In the data rows, zero lies at 7.5, halfway between 7 and 8.
Here are some points:
7/7/7/8/7/5/7/8/6/5/6/10/10/9/6/6/7/7/5/6/10/5/9/7/9/6/4/7/8/8/10/7/8/10/6/3/6/7/6/6/6/13/6/6/6/8/8/5
7/5/7/9/6/6/8/7/7/5/8/8/9/8/5/7/7/7/4/6/9/7/9/9/7/7/4/7/6/9/9/8/7/9/5/3/5/5/6/8/5/12/7/6/5/8/9/7
7/6/6/6/8/7/9/8/6/6/7/8/10/6/6/6/8/8/7/6/8/7/9/9/7/9/5/7/6/8/9/7/6/10/5/4/5/6/6/8/5/12/7/7/7/8/7/6
8/9/8/5/7/6/7/6/8/9/6/4/10/5/9/7/4/8/4/6/8/8/4/7/7/7/4/10/15/7/8/7/6/4/7/8/8/9/6/8/6/6/7/14/7/7/6/8
7/6/7/8/7/7/6/7/7/5/6/8/12/7/4/7/6/8/8/6/9/7/7/9/7/8/5/10/6/8/10/9/6/10/5/5/6/4/6/8/5/12/7/8/6/7/8/6
6/7/5/3/7/7/7/6/8/11/7/3/12/5/9/6/4/5/7/6/6/6/6/7/7/7/5/8/15/6/11/7/8/6/8/6/9/11/9/7/7/5/6/12/4/7/6/10
8/8/6/10/7/7/8/11/5/8/9/10/4/10/5/6/12/9/9/5/9/4/11/6/8/7/8/8/7/8/12/7/7/11/6/4/3/9/5/8/5/8/10/4/7/7/11/8
7/12/6/5/8/11/7/6/12/9/6/5/11/4/13/6/4/8/6/11/7/12/4/8/7/8/10/7/7/7/5/8/7/4/11/9/12/11/11/8/10/6/5/13/10/8/4/12
6/5/9/13/9/7/6/10/3/10/10/13/6/10/8/9/10/6/7/5/11/6/10/10/7/3/12/5/7/9/12/8/10/13/6/4/5/8/6/7/5/12/15/7/8/6/12/9
8/10/8/10/6/4/6/10/5/14/14/15/7/14/4/15/15/10/12/6/14/3/14/8/6/9/12/3/10/5/13/6/6/13/2/8/8/5/9/9/2/9/14/5/2/8/15/2
2/1/7/15/5/5/11/13/4/8/15/6/10/13/8/15/12/5/9/0/14/4/15/7/8/6/13/9/8/7/11/10/3/14/7/6/6/9/5/6/5/11/10/3/8/6/12/6
8/15/7/5/8/10/7/5/10/13/7/5/15/4/12/7/4/7/5/9/6/9/3/6/7/7/9/8/6/8/6/8/7/5/12/8/11/9/10/6/9/5/6/15/7/8/2/12
11/7/5/12/10/7/10/7/9/13/7/7/15/10/5/11/11/7/15/9/4/7/15/7/6/7/10/8/4/7/12/10/11/11/6/11/0/7/9/8/4/15/9/10/5/8/13/6
8/15/6/5/8/12/8/6/12/10/5/3/12/4/12/7/4/7/6/9/6/11/4/8/7/8/10/7/7/9/5/8/7/4/10/8/11/10/10/7/9/6/6/14/9/7/4/12
7/5/7/12/7/5/7/11/7/7/12/13/8/10/5/8/11/8/9/7/10/7/11/9/7/8/10/6/9/7/13/9/8/13/4/4/3/6/5/9/9/8/10/7/6/7/9/5
8/9/7/5/7/8/7/4/8/15/6/5/15/3/11/7/4/8/5/7/6/7/3/7/7/8/7/5/15/7/8/7/8/5/6/7/9/9/6/9/7/6/7/14/4/6/5/11
8/7/8/8/7/5/6/8/6/5/7/8/11/9/6/6/6/6/6/5/10/6/7/8/7/7/4/7/7/8/9/8/6/10/5/5/5/7/5/7/5/10/8/7/4/6/8/4
7/7/8/6/9/9/8/6/10/13/7/4/10/4/8/7/4/7/6/6/8/7/4/6/7/7/6/13/15/5/7/8/7/4/8/7/9/9/7/8/6/7/7/13/5/6/7/9
7/5/7/9/7/6/8/8/7/6/6/8/9/8/4/7/6/8/6/5/8/6/9/9/7/6/3/7/5/7/9/7/8/10/5/4/6/5/5/6/6/12/8/5/5/7/8/4
9/5/9/10/9/8/8/8/6/4/6/9/8/9/7/7/7/7/5/7/9/6/9/7/7/8/5/8/5/6/11/8/8/9/7/5/6/6/8/6/6/12/8/6/6/7/8/5
6/5/6/7/7/7/7/8/7/5/4/7/10/8/6/7/5/6/5/6/10/7/9/6/7/9/6/7/6/8/10/6/6/10/6/4/7/6/6/8/5/10/8/7/6/8/9/5
8/6/8/6/7/5/7/6/6/10/7/4/13/6/10/7/4/6/7/6/8/7/5/7/9/6/8/8/15/8/10/8/7/5/8/7/11/11/8/6/6/7/5/13/6/7/6/10
8/7/7/7/6/6/9/7/6/4/6/8/10/6/6/7/5/8/5/7/9/5/9/7/9/6/5/7/6/8/9/7/6/8/5/6/5/7/5/7/6/11/8/7/4/7/9/6
8/10/8/5/7/10/7/5/11/7/6/5/9/4/13/7/5/7/5/11/6/10/4/7/8/7/9/8/6/8/5/8/7/4/10/8/11/11/11/8/11/7/6/12/9/7/4/13
8/9/6/10/8/6/9/9/6/8/6/12/6/10/6/6/8/6/8/6/11/6/10/8/7/7/9/6/6/5/11/7/8/11/7/4/6/6/6/8/6/10/11/6/6/6/9/6
8/7/9/13/9/5/8/11/6/10/15/14/5/10/4/4/12/8/6/5/12/4/12/6/7/8/9/9/5/7/13/5/6/11/5/5/6/8/7/10/6/10/14/6/5/5/12/9
7/7/8/13/9/5/9/9/5/8/12/14/9/11/6/10/13/8/2/7/12/5/13/6/3/10/10/7/8/5/15/8/7/13/7/5/6/3/7/8/6/9/15/5/3/7/10/4
8/15/8/6/8/11/7/6/10/12/6/5/12/3/13/7/4/7/5/9/6/10/3/7/7/8/10/7/6/7/5/7/7/5/12/8/11/10/10/8/8/6/7/14/7/7/3/11
5/8/8/14/7/4/6/9/3/11/11/13/7/10/6/5/6/9/15/5/11/6/9/8/4/5/10/8/6/7/15/5/7/9/4/5/3/7/7/6/6/12/13/5/4/9/12/9
3/2/6/11/5/5/7/11/1/9/11/12/7/12/5/11/11/9/10/4/11/7/11/8/7/9/10/4/7/3/7/9/10/8/8/3/7/7/6/9/7/11/14/9/6/10/10/5
11/6/6/12/6/8/6/9/6/8/10/12/4/12/5/6/11/9/10/5/11/5/9/9/6/10/12/6/6/6/13/8/7/11/8/1/3/7/4/11/4/12/11/6/6/8/8/5
7/12/7/5/7/11/8/6/11/10/6/5/10/4/13/7/3/8/6/10/7/11/4/7/8/7/9/7/7/7/5/8/8/5/11/7/12/12/10/7/11/5/6/13/8/7/4/13
6/6/7/6/9/6/7/7/5/6/6/7/13/7/6/6/5/7/9/7/8/7/8/9/9/8/5/7/6/8/9/6/8/9/5/4/7/6/7/8/6/11/8/9/4/8/9/6
7/6/7/5/8/9/7/6/9/14/7/5/13/7/10/7/4/8/7/8/8/7/5/8/9/7/6/7/12/7/8/7/7/6/6/7/8/7/8/6/6/6/5/15/7/8/6/10
9/5/9/8/6/8/8/9/8/5/6/9/7/7/6/6/7/8/4/5/9/6/8/8/8/8/5/7/6/8/10/7/7/9/5/5/4/6/8/8/5/11/7/8/7/8/7/6
7/7/7/10/6/6/7/10/7/5/6/9/6/9/6/6/7/8/6/6/11/7/10/8/8/8/5/7/7/7/11/9/8/11/6/4/6/6/6/8/7/13/8/6/6/7/9/6
8/7/7/8/8/7/7/8/7/5/6/7/8/9/5/6/9/7/6/4/8/5/10/7/8/7/4/8/6/8/10/8/6/8/6/5/5/6/6/8/5/12/7/5/7/9/8/7
8/7/9/7/8/7/7/9/5/6/5/9/10/7/5/6/7/6/5/8/9/6/9/8/8/8/5/6/7/7/9/7/9/9/5/5/6/7/5/9/5/11/8/5/6/9/9/5
24 more points follow, each with its number after it:
7/6/9/6/7/5/7/8/7/5/7/9/10/7/5/6/7/7/5/6/10/6/8/7/7/8/4/7/6/6/10/7/7/8/6/4/5/5/5/7/6/11/7/8/7/7/7/6 0
9/8/7/4/10/8/8/5/9/11/8/5/11/6/9/8/4/7/6/4/9/7/5/8/8/8/4/9/15/7/8/7/8/7/7/6/8/9/9/6/5/5/7/13/5/8/5/10 1
7/7/10/10/7/7/6/11/6/8/6/12/5/11/6/8/9/7/9/4/11/6/10/9/7/7/6/5/5/8/12/7/6/11/5/3/5/7/5/7/5/10/13/6/6/8/10/7 2
8/11/7/5/7/11/7/6/10/9/6/5/8/4/13/7/3/8/6/11/7/11/3/8/7/8/11/7/5/7/5/8/8/4/11/8/13/10/10/7/10/5/6/12/10/7/3/12 3
6/8/7/10/7/6/8/11/3/9/13/10/8/8/6/8/10/7/7/6/9/8/10/6/7/7/8/7/6/7/14/8/7/11/6/7/6/5/5/7/6/15/12/7/6/8/12/6 4
6/6/7/10/8/5/8/11/3/8/10/11/7/11/6/7/13/8/6/6/10/5/11/7/7/9/10/7/6/7/15/5/8/13/3/7/5/2/5/8/5/13/13/4/7/9/13/8 5
8/5/8/15/7/4/10/11/8/10/14/14/3/12/4/5/15/6/3/6/12/7/8/7/8/7/8/6/7/7/10/7/5/11/5/6/4/7/7/8/4/12/13/6/7/9/9/9 6
9/7/8/13/7/4/7/10/5/9/6/9/8/10/8/6/13/8/15/8/7/8/12/9/7/10/10/8/8/8/11/7/4/7/7/6/4/4/8/9/2/9/9/7/5/7/14/3 7
9/6/8/5/9/9/7/5/12/8/8/5/5/6/9/6/6/7/5/9/9/10/3/8/8/8/8/7/7/8/5/7/9/4/7/9/10/9/9/8/12/6/6/11/11/8/5/10 8
8/6/7/7/7/7/7/7/8/7/6/6/11/8/6/6/7/8/15/8/10/6/7/8/7/8/3/9/6/7/5/8/5/9/6/4/6/4/6/9/5/6/6/7/9/8/7/5 9
7/6/6/5/7/5/8/7/7/7/6/9/9/8/7/5/8/6/5/6/10/6/9/8/8/8/5/8/7/7/7/8/6/9/7/5/6/5/4/8/7/6/7/7/11/7/7/5 10
7/5/9/7/8/8/7/8/9/8/6/9/7/9/6/6/9/8/6/7/11/7/10/7/9/7/5/6/7/9/7/6/8/9/5/6/6/6/5/7/7/6/6/7/11/7/8/7 11
7/7/7/8/8/8/6/7/8/7/7/9/10/8/6/7/7/8/14/5/10/7/9/7/8/7/5/7/5/8/7/6/7/10/6/5/6/5/5/7/8/7/7/7/10/7/7/6 12
8/4/7/7/7/5/8/8/8/8/7/10/6/10/5/7/11/8/6/6/9/6/8/9/6/7/7/7/6/7/8/9/6/11/6/6/4/6/3/8/6/4/7/5/12/6/7/5 13
9/7/9/7/6/7/6/6/7/8/8/9/9/8/5/6/8/7/8/7/11/5/11/7/7/7/5/6/6/7/9/8/7/9/6/5/5/6/5/6/6/7/7/7/10/8/8/5 14
7/6/7/10/8/7/7/5/8/8/8/9/8/9/6/8/10/9/6/7/10/6/9/7/9/8/6/7/5/9/8/6/7/9/5/6/7/7/3/7/7/8/6/6/11/7/8/5 15
7/9/8/5/8/12/7/5/10/8/6/5/6/4/9/7/4/7/6/8/8/11/4/7/7/7/10/8/6/7/7/7/7/5/9/9/10/10/10/8/10/6/7/9/12/8/4/11 16
7/11/8/8/8/6/7/6/7/11/7/6/7/10/5/7/6/6/4/4/7/5/10/8/6/9/8/7/7/7/9/7/8/8/4/6/6/5/5/8/5/7/7/5/6/7/6/6 17
8/6/8/6/7/11/8/6/12/4/6/5/5/5/12/6/4/8/6/10/10/12/4/8/8/7/12/6/7/8/8/7/8/6/10/9/11/10/11/8/11/5/6/8/12/7/3/10 18
9/8/7/7/9/8/8/7/9/10/4/7/7/7/7/6/6/7/6/5/7/5/6/9/7/6/9/7/8/10/9/7/7/8/8/7/6/7/4/8/7/7/6/7/7/7/6/7 19
7/6/6/5/8/12/8/4/12/5/7/5/5/5/11/6/5/7/6/11/9/12/3/8/7/7/13/7/7/7/8/8/8/4/9/10/11/9/11/8/12/7/6/7/12/8/3/10 20
6/7/8/9/7/5/6/5/8/11/7/7/8/9/8/7/8/8/5/6/5/5/8/8/8/8/10/7/7/9/8/8/7/9/6/7/6/7/5/9/5/7/6/6/6/8/8/5 21
8/6/8/5/8/12/8/6/12/8/6/5/6/5/14/6/5/7/6/13/10/13/4/6/8/7/15/7/7/7/7/8/7/4/10/10/12/9/11/8/12/6/6/7/14/6/4/11 22
7/7/7/11/8/7/6/8/9/12/6/9/6/11/10/8/10/6/6/7/7/6/8/8/8/8/8/7/6/6/8/7/7/9/6/6/7/5/6/6/6/8/7/8/8/8/5/4 23
Which of these numbered points is nearest to each point below by angle, seen from the average point of the first points? Its number follows each.
8/2/8/13/9/6/7/11/2/3/12/12/4/11/5/6/10/10/4/4/6/5/12/6/7/7/4/4/15/8/11/12/3/10/9/9/6/8/8/5/5/6/9/7/3/4/11/6 > 6
8/6/8/7/6/6/6/7/6/9/7/9/14/7/5/7/11/7/15/5/9/5/9/7/8/8/4/8/4/8/5/6/9/11/7/4/5/6/4/6/8/6/8/5/10/6/9/5 > 12
6/6/7/8/7/6/7/11/5/7/6/9/5/9/5/6/11/7/5/5/5/5/10/5/9/7/6/7/5/8/8/6/8/5/5/9/5/5/9/8/4/5/8/7/6/7/11/7 > 11
7/5/9/11/11/4/9/12/5/6/15/8/5/9/7/6/10/6/3/5/5/5/9/6/6/7/4/7/15/9/6/7/8/7/5/7/2/6/9/7/6/9/7/4/5/6/11/4 > 6
8/7/8/10/8/7/8/12/3/6/8/10/4/10/8/6/11/9/6/8/12/5/10/6/8/6/12/8/7/8/14/6/8/10/5/4/6/5/9/7/7/8/11/6/9/8/11/6 > 5
8/7/8/4/9/9/7/5/11/10/6/6/7/5/8/7/7/7/6/10/8/10/5/7/8/8/7/7/7/8/4/8/7/5/8/10/8/9/9/7/11/6/6/12/11/7/5/11 > 8
8/11/7/5/7/12/7/6/11/7/6/5/6/4/12/6/3/7/6/11/6/12/4/8/8/7/11/7/6/8/5/8/7/5/11/9/13/12/12/7/11/7/7/11/9/6/4/13 > 3
8/5/8/5/8/7/7/6/9/8/7/5/6/6/9/6/6/8/7/9/6/8/7/7/7/7/8/7/7/8/3/8/7/5/9/8/7/7/7/8/10/6/7/7/9/8/7/6 > 8
6/6/6/8/7/7/8/7/7/7/7/10/8/8/2/6/9/7/6/5/11/6/9/9/8/8/8/8/6/7/7/8/7/11/6/6/5/5/3/8/6/5/6/6/8/6/8/5 > 13
8/6/6/11/7/6/7/10/5/4/9/8/4/9/6/5/7/7/6/7/9/6/8/7/6/7/6/8/7/6/8/6/6/9/6/6/4/8/7/8/7/12/8/6/7/8/10/4 > 6
8/6/6/6/7/7/7/7/6/6/5/8/6/6/6/6/5/8/9/5/8/6/7/6/8/8/7/8/7/7/11/8/8/8/6/5/7/7/8/8/4/8/6/6/5/7/8/5 > 9
8/6/8/5/7/7/7/6/9/10/7/4/5/7/9/7/7/7/6/7/4/7/5/6/6/6/5/7/14/9/5/7/8/6/7/7/10/9/8/8/10/5/7/7/8/8/6/7 > 8
9/7/8/5/7/9/8/7/9/4/7/4/6/5/12/7/7/7/7/11/7/9/3/8/8/7/9/8/7/6/7/7/8/6/8/8/10/11/10/8/9/6/6/9/9/7/6/8 > 18
8/5/7/9/8/7/8/6/10/14/14/9/7/11/5/5/11/7/8/5/5/4/8/8/8/8/9/8/15/8/1/9/6/6/6/10/3/8/8/7/7/5/6/6/6/8/8/6 > 21
7/8/7/5/8/13/8/5/12/9/6/5/6/4/13/6/5/8/6/12/8/12/4/8/8/7/13/9/7/9/5/7/8/4/11/12/10/9/10/8/11/6/6/8/14/7/5/11 > 22
7/5/8/6/8/9/8/6/10/9/6/4/8/6/8/6/6/7/5/10/9/10/4/6/7/8/5/7/6/15/4/8/7/6/9/10/9/9/9/8/10/5/7/13/11/8/5/10 > 8
8/10/7/8/8/7/6/8/7/6/15/9/11/8/5/8/8/8/6/6/7/4/9/6/8/5/4/5/8/8/6/6/8/6/6/11/6/6/4/6/5/10/6/9/4/8/10/6 > 14
9/5/7/5/7/8/8/5/7/13/6/6/10/6/9/7/3/8/5/7/6/7/6/8/8/8/5/11/14/7/7/6/7/8/8/9/7/8/6/8/6/5/6/12/4/7/6/10 > 1
9/15/8/9/9/6/6/3/4/10/6/9/10/6/5/8/8/7/6/5/7/4/11/7/7/7/5/6/8/7/9/7/6/8/7/7/6/6/6/6/4/10/6/6/4/7/6/6 > 17
8/6/8/8/6/7/7/10/5/4/8/11/5/9/5/6/10/6/6/6/6/5/8/8/7/9/7/7/5/9/6/7/8/6/5/7/4/6/6/7/6/6/6/5/7/8/10/4 > 13
9/7/8/8/10/7/8/8/3/8/15/8/11/10/5/8/12/10/6/7/8/7/8/7/8/6/6/6/6/7/5/6/7/8/7/9/6/7/8/8/6/7/6/5/6/7/11/6 > 15
8/8/9/8/7/5/8/6/7/10/7/7/9/8/6/6/10/8/15/5/9/7/9/8/8/9/4/7/6/8/8/7/7/11/7/6/6/6/4/7/7/8/6/7/12/8/8/6 > 12
8/6/8/12/10/5/5/7/6/12/7/11/10/12/7/8/14/9/15/7/13/4/10/6/7/6/12/7/7/8/12/8/7/11/6/5/5/7/5/9/6/5/10/4/7/9/9/5 > 7
7/6/10/10/6/7/8/12/5/3/5/7/6/10/6/8/8/8/6/9/6/4/10/6/9/8/5/4/7/8/8/5/8/8/5/11/6/7/8/6/5/9/5/7/4/7/8/6 > 11
6/11/7/4/8/8/7/7/8/9/6/5/12/7/5/6/6/9/6/5/7/7/4/8/7/7/4/15/10/8/7/9/8/6/9/10/7/7/6/7/8/7/6/14/7/7/6/8 > 1
9/15/8/6/7/8/9/5/4/15/7/6/15/6/4/6/5/8/5/6/3/6/9/8/9/8/0/7/7/8/3/6/7/9/9/4/7/4/2/7/6/12/6/5/5/7/5/7 > 17
7/6/7/6/8/6/7/8/9/7/6/6/5/6/10/7/8/7/6/7/6/8/7/8/8/8/7/7/7/7/6/8/7/6/5/5/10/7/8/8/10/5/7/7/11/8/6/7 > 8
9/8/8/12/7/5/6/10/6/4/10/10/5/10/6/5/11/8/5/6/11/5/8/7/9/5/5/10/7/7/9/7/7/11/5/5/5/5/7/7/6/9/12/6/12/6/12/6 > 6
7/5/14/4/5/9/9/5/4/14/3/5/9/4/5/15/12/6/15/6/14/7/14/11/4/8/7/8/7/8/10/9/15/13/8/1/1/12/0/5/8/11/15/4/3/8/11/8 > 2
7/13/5/9/6/5/6/10/6/7/15/9/11/10/6/6/7/7/8/6/4/6/8/7/9/6/6/8/8/7/9/8/7/9/7/8/8/7/6/6/7/9/8/3/7/9/10/7 > 4
8/6/6/5/7/9/7/7/10/4/8/4/4/5/12/6/7/8/5/12/7/10/5/8/7/9/8/8/6/7/7/6/8/5/8/10/10/10/11/7/10/8/6/8/10/8/6/9 > 20
9/11/8/7/8/7/10/8/5/7/15/10/8/10/6/8/9/7/5/4/5/7/10/10/8/7/6/7/8/8/4/7/8/7/8/10/4/6/9/8/7/7/7/5/4/6/10/6 > 17
8/7/7/5/6/7/6/4/8/5/5/5/10/6/5/6/6/7/6/6/8/6/5/8/7/7/8/8/7/7/8/8/8/7/8/8/6/9/7/8/6/6/6/8/5/7/7/6 > 19
6/10/8/8/6/7/5/6/4/9/15/6/12/7/6/6/10/10/6/6/4/7/8/8/9/9/3/8/6/9/7/9/9/7/8/9/6/6/6/6/7/5/6/7/4/8/8/5 > 21
8/6/7/6/8/6/7/9/9/7/6/7/5/8/11/8/9/8/5/10/7/8/7/8/6/8/9/7/6/6/7/7/6/7/6/6/10/7/9/8/10/6/5/5/10/8/6/6 > 22
7/6/7/8/8/6/7/9/9/10/6/8/6/8/9/8/8/8/7/8/7/8/7/7/8/7/9/6/6/7/7/8/7/6/6/7/10/5/7/8/8/6/6/6/10/7/7/6 > 23
5/8/5/8/7/9/9/5/8/10/7/5/8/6/10/7/2/7/5/6/6/7/6/7/8/5/6/9/13/9/7/7/9/6/9/7/10/10/6/7/7/6/7/13/4/7/6/9 > 1
7/8/8/9/7/6/8/9/9/6/7/9/7/9/5/5/10/8/7/7/9/6/10/6/8/7/9/6/8/8/9/6/8/8/7/9/7/8/8/7/7/7/8/5/5/7/11/5 > 11
7/7/6/6/8/6/8/6/4/8/15/7/15/8/6/7/7/8/5/7/8/6/8/7/7/7/2/8/6/8/6/7/8/7/6/2/3/5/6/7/6/11/7/7/5/7/10/7 > 0
6/7/7/11/9/7/7/13/5/8/7/11/7/9/6/6/11/7/6/8/10/5/10/8/8/7/9/7/5/6/13/9/8/12/6/6/5/7/6/9/8/11/12/6/10/6/10/6 > 5
9/6/8/6/7/6/8/5/8/10/7/7/11/6/7/6/7/7/5/5/8/5/6/7/8/8/6/8/7/8/5/9/7/9/5/6/6/6/4/7/6/6/6/8/8/7/7/6 > 10
6/7/8/8/7/7/9/9/7/4/7/11/5/8/5/7/9/8/7/8/7/7/11/7/7/10/8/9/7/8/11/8/8/8/6/8/6/6/7/8/4/8/7/7/5/6/11/5 > 7
6/6/7/7/6/6/8/9/7/6/6/7/7/7/5/8/8/6/6/6/7/6/8/6/7/6/4/6/6/7/7/8/8/8/6/5/6/6/9/7/6/8/7/6/4/8/9/6 > 0
8/14/8/5/7/10/7/6/11/10/5/5/10/4/11/5/4/6/5/12/6/12/4/8/7/8/11/9/6/7/4/7/6/5/10/11/10/9/10/7/10/6/6/14/9/8/4/13 > 3
8/7/6/6/7/7/7/9/7/4/7/5/5/7/8/6/7/8/5/9/9/8/5/8/7/7/8/9/15/8/8/6/7/7/6/11/9/9/10/8/7/6/8/6/12/7/5/8 > 18
8/6/7/7/8/6/8/10/9/7/6/7/6/7/10/6/9/8/5/10/7/8/6/8/8/7/10/8/6/7/6/7/7/7/6/6/9/7/8/7/9/5/6/7/11/7/7/6 > 22
7/7/7/9/9/6/7/8/5/5/6/9/6/8/6/6/7/7/6/6/9/6/9/7/7/8/5/7/8/7/10/7/7/10/6/5/5/5/6/7/4/12/8/6/10/6/8/6 > 0
9/7/7/5/7/8/7/4/9/9/7/6/7/7/8/6/4/8/7/8/7/7/7/5/7/7/5/15/11/7/8/6/6/7/7/8/8/7/9/7/6/6/5/13/7/6/8/9 > 1
8/7/8/6/7/6/5/8/7/8/7/7/6/8/10/6/8/9/5/7/7/8/7/7/8/7/9/8/6/7/9/8/7/6/5/6/10/6/7/7/9/5/7/5/8/8/6/6 > 22
10/10/6/5/9/7/7/4/8/11/7/5/9/8/9/6/8/9/6/7/3/7/9/6/8/7/4/6/15/7/7/8/5/6/6/6/10/6/5/8/7/4/6/5/6/7/7/9 > 1
7/7/8/6/6/6/8/9/7/7/6/9/5/6/9/7/7/7/6/7/6/7/8/7/8/8/6/8/8/7/7/7/6/7/5/6/7/5/6/7/9/6/6/7/8/8/8/5 > 10
8/6/10/9/8/5/7/6/5/7/5/6/10/7/6/6/5/8/6/6/7/5/8/8/9/8/4/7/6/8/10/9/7/8/7/6/7/7/5/8/4/11/7/6/2/8/8/4 > 0
7/11/7/5/8/9/6/6/8/9/7/5/11/6/11/6/3/7/5/6/5/7/5/7/8/8/7/8/7/9/6/8/6/5/11/10/8/11/7/7/7/6/6/12/4/6/6/10 > 3
7/6/7/5/8/10/8/4/7/7/6/5/7/9/10/6/4/8/4/9/7/10/3/7/5/6/9/6/15/7/8/8/8/5/8/10/9/9/11/8/10/6/8/11/7/8/6/11 > 20
8/6/7/8/8/7/7/9/6/5/5/9/7/8/5/6/7/8/7/5/6/6/8/6/8/8/5/6/5/8/7/8/6/7/5/6/5/6/9/9/7/10/6/6/3/7/10/4 > 0
7/4/12/9/7/5/6/8/3/15/10/10/8/15/3/13/14/7/15/7/6/8/11/10/9/10/11/3/8/8/6/8/8/14/6/5/3/3/9/6/3/10/11/8/5/7/14/12 > 7
8/7/7/8/8/8/8/7/8/8/6/8/10/8/6/7/8/8/5/6/10/5/10/8/8/8/7/8/6/8/7/7/6/9/7/7/6/7/4/7/6/6/6/5/9/7/7/5 > 15
8/6/7/7/8/5/7/8/8/8/5/6/6/7/12/6/8/9/5/9/6/8/7/7/7/7/10/7/6/7/8/8/8/6/6/5/9/7/8/8/9/5/6/7/10/7/7/6 > 22
5/7/7/8/3/5/6/7/7/10/12/13/12/9/5/8/12/7/15/6/9/8/8/8/5/6/0/5/4/8/7/6/15/7/7/6/2/6/4/6/7/8/10/8/10/7/8/7 > 12
7/12/7/5/8/11/8/6/11/7/6/5/6/3/12/6/4/8/5/12/7/12/4/6/8/7/11/6/6/8/5/8/7/5/12/11/12/11/10/8/10/6/7/11/8/7/4/12 > 3
6/9/8/7/7/7/8/6/8/5/6/6/8/8/5/6/6/6/6/5/5/8/7/8/7/7/6/7/8/9/4/7/7/6/10/9/8/7/8/10/7/6/5/5/4/8/5/7 > 19
7/6/7/10/6/7/6/9/6/5/6/10/7/9/6/7/7/8/7/7/13/5/8/9/7/8/7/8/8/7/11/8/8/10/7/5/5/6/8/9/5/10/8/5/9/7/9/6 > 2
7/14/8/4/8/13/8/6/12/5/6/5/8/4/10/7/3/8/5/9/8/11/3/8/8/7/13/7/7/7/6/6/7/5/11/11/10/10/11/8/11/7/7/9/10/8/4/11 > 16
7/7/11/6/9/6/8/9/7/5/8/10/4/9/4/6/9/7/7/10/8/6/10/9/7/8/10/5/6/8/4/8/7/9/6/10/5/7/7/6/8/5/7/7/8/7/10/6 > 11
7/5/9/7/7/6/7/7/8/5/5/7/6/6/6/8/6/7/6/6/6/6/8/8/8/6/7/7/5/6/10/8/8/7/6/8/7/9/8/8/6/7/7/7/7/8/6/6 > 18
6/1/9/15/4/3/14/10/1/12/15/13/11/10/9/15/14/11/15/7/9/8/9/10/7/6/6/8/2/9/15/6/15/12/8/9/4/8/6/4/7/15/15/5/5/15/15/3 > 4
8/6/7/6/7/6/8/9/8/5/6/7/5/8/10/6/7/8/6/9/5/9/6/8/8/8/9/7/7/7/6/7/6/6/5/5/10/7/9/7/10/7/7/7/11/9/7/6 > 18
9/14/9/8/6/6/7/7/6/8/8/8/11/7/4/5/8/8/6/6/5/3/8/7/8/7/8/10/7/8/8/7/7/9/9/5/6/7/7/7/6/9/5/7/4/8/7/7 > 17
7/4/8/8/8/7/7/8/7/6/8/9/6/10/3/6/9/8/7/7/9/5/8/9/6/7/8/9/7/9/7/8/6/8/4/9/4/7/7/7/7/5/5/6/4/8/7/6 > 13
8/6/7/8/6/6/7/9/8/8/6/8/5/8/8/7/9/8/7/6/6/8/7/7/8/7/5/6/6/7/5/7/6/6/6/4/7/7/5/8/8/7/7/7/10/7/7/7 > 11
8/7/8/5/8/8/6/7/10/8/6/4/5/6/8/6/7/7/5/9/5/8/7/8/8/7/7/7/7/8/3/8/6/5/8/8/8/8/8/8/10/5/7/6/9/7/7/6 > 8
10/7/8/6/9/6/7/6/8/7/6/6/8/6/5/6/8/7/5/5/7/7/7/8/8/8/8/7/8/8/9/7/7/9/6/9/6/6/9/10/5/7/5/7/6/7/7/5 > 19
7/6/8/4/7/7/7/6/10/10/7/6/5/6/11/7/6/8/6/7/4/9/7/7/7/8/7/7/5/7/4/8/8/4/7/6/11/8/7/7/10/7/6/7/10/8/5/7 > 8
7/10/7/5/8/9/7/5/9/9/6/4/8/6/7/7/5/8/6/5/6/7/6/8/7/8/7/9/6/7/5/7/7/4/9/7/8/7/7/7/8/5/6/7/7/7/5/7 > 16
7/6/7/7/8/5/7/5/8/12/5/6/14/8/6/6/8/6/6/6/8/5/8/7/8/8/4/7/6/7/5/6/7/10/7/6/5/6/5/7/5/7/5/6/8/6/7/5 > 10
7/6/8/5/8/7/8/6/7/7/7/7/7/6/6/7/6/8/6/6/7/8/7/7/9/8/9/7/7/8/8/7/8/8/9/10/7/8/9/8/7/5/6/8/4/8/7/6 > 18
7/7/7/11/7/7/8/13/4/6/8/11/6/10/7/4/12/8/7/9/9/7/11/8/9/6/9/7/5/7/12/6/6/10/7/5/5/5/6/6/5/11/11/7/10/6/11/7 > 5
6/6/8/3/9/9/8/6/10/6/6/4/5/7/11/6/5/7/5/13/6/10/4/8/8/7/9/7/6/5/7/8/8/5/9/10/9/11/12/8/11/7/8/10/8/8/6/9 > 20
11/6/6/9/7/6/7/11/7/9/7/9/5/10/5/6/11/6/6/7/9/6/10/8/8/7/9/7/8/7/10/6/6/9/6/9/5/6/7/9/5/8/7/8/4/8/11/5 > 7
5/5/9/9/9/6/10/9/8/8/7/9/7/8/7/8/11/8/3/5/7/5/8/8/8/7/8/6/7/7/9/8/9/11/8/11/6/5/5/8/7/8/6/4/2/9/9/5 > 21
7/6/8/7/7/4/7/10/6/4/6/8/7/8/6/7/8/6/6/5/7/5/6/7/7/7/6/6/6/8/8/7/7/6/5/3/7/7/8/6/6/5/7/6/4/6/8/6 > 0
8/10/6/8/7/6/7/5/7/8/6/5/8/6/5/8/8/7/7/5/5/7/8/6/7/8/8/5/7/6/7/7/7/10/7/6/5/6/4/7/8/8/6/7/6/8/6/7 > 17
8/6/9/9/9/6/7/10/8/6/6/9/6/10/6/6/8/6/6/6/9/7/8/7/9/7/7/9/7/7/10/6/5/9/6/6/6/5/7/9/6/10/8/6/9/7/8/7 > 11
6/7/8/7/7/5/8/5/8/4/6/8/8/7/6/6/5/7/6/5/8/6/7/7/7/9/7/7/6/7/8/9/7/8/6/6/6/7/6/7/4/7/6/7/4/8/8/5 > 0
6/8/7/10/7/6/9/13/3/6/7/12/6/12/5/5/13/7/6/7/12/4/7/8/8/8/7/6/6/9/11/7/7/9/6/7/6/5/5/8/5/10/11/6/10/8/12/7 > 5
6/6/7/7/8/6/9/7/6/10/6/7/5/8/8/8/8/9/4/7/5/5/8/9/8/7/7/6/7/6/5/7/7/7/5/7/8/6/7/8/8/5/6/6/7/6/8/5 > 21
7/5/7/11/8/6/7/12/7/5/6/9/6/12/6/7/10/9/5/9/9/4/11/6/9/8/9/7/6/8/11/8/7/9/7/12/5/5/8/8/5/10/7/6/6/8/10/7 > 5
